In the data rows, zero lies at 4.5, halfway between 4 and 5.
Some points, each followed by its number:
2 4 3 5 5 3 4 3 2 6 4 4 5 6 4 4 5 5 5 7 4 5 0
0 4 6 6 7 3 4 3 4 6 5 2 7 4 3 5 3 7 6 6 6 5 1
5 2 5 4 3 6 3 6 8 6 4 6 6 4 5 6 6 6 1 4 5 9 2
5 5 6 5 4 4 3 5 5 4 5 5 4 6 4 4 4 5 4 3 4 6 3
3 3 6 5 9 5 4 2 4 6 6 6 3 4 5 2 8 1 3 6 6 1 4
4 8 3 6 3 5 6 3 6 4 6 5 6 6 5 1 3 8 7 1 2 4 5
3 5 6 3 2 6 5 7 6 3 5 5 5 2 5 6 3 3 4 1 5 6 6
7 6 5 5 3 4 1 3 2 6 2 6 3 9 5 4 4 9 2 5 4 6 7
7 3 6 9 3 5 6 3 7 5 9 6 5 3 3 4 6 9 4 4 4 2 8
4 7 3 4 6 4 6 6 3 6 6 4 5 9 7 6 4 3 4 6 4 3 9
5 8 8 5 4 3 5 6 1 3 2 3 5 2 3 3 2 6 8 0 5 6 10
5 5 6 6 4 6 0 6 6 6 7 6 4 6 3 6 3 5 2 3 4 5 11
4 3 1 6 5 2 4 1 4 5 3 2 8 5 2 5 4 8 5 8 4 5 12
2 6 2 4 6 4 5 3 2 5 1 4 6 5 6 4 6 4 5 4 4 4 13
6 5 6 2 6 3 5 5 5 6 4 4 2 1 7 6 5 3 2 3 7 5 14
3 7 3 4 4 3 4 9 4 7 3 5 6 7 6 6 4 3 6 6 4 7 15
4 6 3 4 2 7 3 6 5 6 5 6 7 4 4 4 2 3 5 2 4 5 16
5 5 4 5 6 5 6 3 6 5 5 4 5 4 4 4 4 5 5 3 4 5 17
7 7 4 5 5 5 5 6 5 4 6 5 3 6 5 7 2 6 5 7 5 3 18
5 4 7 6 3 4 4 5 5 3 5 4 5 5 3 3 4 5 4 4 5 6 19
3 4 3 6 5 3 5 1 5 6 4 2 8 5 3 3 4 8 6 7 3 4 20
0 5 4 5 3 2 5 7 5 7 6 6 8 5 5 3 4 0 7 8 4 6 21
6 3 3 5 2 5 5 5 7 3 3 5 7 0 5 4 5 5 3 3 3 1 22
3 2 6 4 1 3 4 5 5 5 3 5 5 2 4 5 5 5 3 3 6 8 23
3 5 7 4 5 4 6 5 2 4 6 4 2 5 6 3 6 5 5 4 5 3 24
9 6 6 5 2 5 4 7 2 3 5 7 3 6 4 4 5 6 4 4 4 4 25
Which three points above are nearest to each new point by angle, seen from the average point of the numbered points? Their numbers follow each, nearest first.
9 1 5 4 2 5 5 3 6 5 5 6 0 3 4 7 8 7 4 7 4 7 2 8 25
3 4 7 4 6 5 4 6 6 6 6 5 3 4 5 7 2 4 2 5 6 6 14 11 2
4 3 5 5 5 4 6 4 7 4 5 6 5 4 3 4 4 3 5 5 3 6 17 21 19
5 5 6 4 2 6 5 7 2 2 5 5 4 4 4 4 3 6 6 0 3 3 10 25 6
7 7 4 3 3 5 5 7 5 6 6 5 4 4 5 5 5 6 2 1 7 3 14 25 6
7 4 4 4 5 5 4 3 3 4 3 5 3 6 3 6 4 5 3 5 4 5 7 25 18
3 4 1 6 6 7 4 3 4 5 7 7 5 5 4 3 6 3 1 4 3 5 4 11 17
5 7 3 6 4 4 5 4 6 3 3 5 6 3 5 3 3 5 3 0 5 3 22 5 17
5 2 5 6 4 3 5 3 5 5 5 4 5 7 5 2 7 7 8 8 5 7 20 0 12
8 5 5 5 4 4 5 3 4 2 3 5 3 5 3 4 4 5 4 5 4 4 25 18 19
6 5 4 4 5 5 5 5 5 4 5 5 4 5 5 4 4 5 6 5 4 4 18 25 17
8 6 3 5 2 6 3 7 4 4 4 5 4 5 3 7 2 4 5 7 4 2 18 25 16
4 2 1 6 4 5 5 3 4 5 4 5 4 4 5 6 7 3 4 7 6 3 4 0 13
5 5 5 3 5 5 5 5 4 3 3 1 6 3 4 5 3 4 5 2 5 5 10 6 17
4 3 3 5 2 2 4 5 6 7 4 4 5 6 6 7 6 8 5 6 5 5 12 2 20
4 4 2 2 5 2 6 4 8 5 4 4 6 2 5 8 4 7 3 3 4 4 22 14 17
5 3 5 4 5 5 3 6 6 6 4 5 3 5 4 6 2 4 4 4 4 6 11 2 3
4 4 7 4 5 5 4 5 6 4 6 5 5 3 3 5 3 2 6 3 5 4 6 16 19
7 5 4 5 5 4 6 6 6 3 6 2 3 3 5 6 0 6 7 8 4 2 18 17 9
